Each named turn below is shown by a few rows before and after it. Which turns, in which order, take the first row of each later pair to the second? The first pair is answered.
T:
[  9  -9  23   6   4 -10 -14  -9   5   1 -10] |-> [ 11   4  14  13  -2  -8  18   9   2   4 -16]
[ 18  -1  27  -6  34 -10  17  25   6 -51 -22] |-> [ 34  15  -7 -18 -12  16  48  25 -20   4  29]
[-35 -15 -14   8   6  -7  -8   2   7  -3 -27] |-> [-32  -5 -25   8  -5   9  24  14  -2   8 -17]
Z:
[ -8  15 -28 -16 -11  -4  22   8  12  31   5] |-> [-11   8 -19 -24  -4  -6  10   1  22  31   3]
[  0 -14 -27  -9 -20   9  62  48 -16  42  16] |-> [-21 -30 -27 -26  -9  -3  27  25  -5  66  17]
[ -5  -2  -1   1  -3   8 -17 -36 -16  16  21] |-> [ -6  -7   8  -9  15  -3 -14 -38   3   1   9]
L:
[  5  17  -5  45  -8  12  62  53  -8 -24   2] |-> [-51 -20 -40   7 -10  18  33  41  10  29  -9]
[ -6  15 -47  16 -33  26  11   1 -40  10  24] |-> [-12 -12 -21 -62  27   2  22  -7  33   8   6]
[ -7 -16 -16  19 -28  21 -31   4 -16 -12   2] |-> [ -9 -36  -2 -26  10   3 -18   8  29 -21  -9]
[  6 -12  -7 -44   3   1  27 -14  14  52  18] |-> [51 23 18 -8  0 -4 41 -8 -3  4 24]
R:
[ 17 -13  42  -5  36 -10 -16 -13  28 -31  -9] |-> [ 28  -5  40  14  28 -10 -21 -19  10 -39  12]
[-36 -17  -6  11  28 -13 -39  18  -6 -49 -68] |-> [-28 -10  -2  31  16 -17 -61   5 -19 -47 -51]
[ -2   7 -21  39 -13  17  23  29  -9   5   6] |-> [-18  -8 -19  20   0  15  35  34   9   6  -7]
[ 10 -17  16  -1  19 -16   7 -12  16 -27 -12] |-> [ 13 -18  13   7  23  -9  -3 -19   7 -30  -4]
Pairs:
(2 to 3 turns a pair)
[ 59  45  41  52 -20  -9 -27 -16 -41 -28  41] |-> [-13 -34  35 -53  43 -32 -51 -33  52   6  -5] : L Z
[ -1 -28   7 -31   6  -9 -48 -31   9  21  20] |-> [-55 -38 -10 -20   4  -2 -18  10  16  14 -26] : T L L
[ 20   7   0  20  -6  -7 -42 -33  -9  -4  14] |-> [ 13   7 -19  -2 -14   9  43  16   4  17  11] : L T T
[-10  -8  16  20  30  -2 -29  10 -12 -53 -29] |-> [-41 -26  -5   0  27   3 -15  19   3 -28 -44] : Z L Z
[  6   9 -42  -4 -47  30   7 -10 -28  94  33] |-> [-21 -40 -17 -68  18   3  23   0  50  74  -8] : R R Z
[ 15  32  28  37 -13   3  53  36 -19 -51  -9] |-> [-17 -21  17 -52  25  -6  57  20  50  -6 -22] : Z L Z
[ 48  44 -14  -1   2   7  32   6 -13   5  21] |-> [  8  10  -6  -8  32 -10 -53 -34  -2   2  -7] : Z T
[-33  11 -31  13 -56  28  34  13 -28  11  -6] |-> [ 15   1  34 -18  13 -22 -45 -44  19 -40   9] : T L R
[-14 -11  -2 -19 -10   5 -30   1  -8  31  16] |-> [-26   6   2  23 -14   9 -12  29 -22  -4 -15] : T Z L
[  4  23 -36  18 -54  24 -21   5 -12  32 -11] |-> [ 46  43   0  24 -37  13   0   8  -4 -12  -7] : L L
[ 26   4   0 -32  37   0  25  14  45  -2   4] |-> [ 48  28   6  -3  22   0 -26 -22  14  -7  38] : R R R
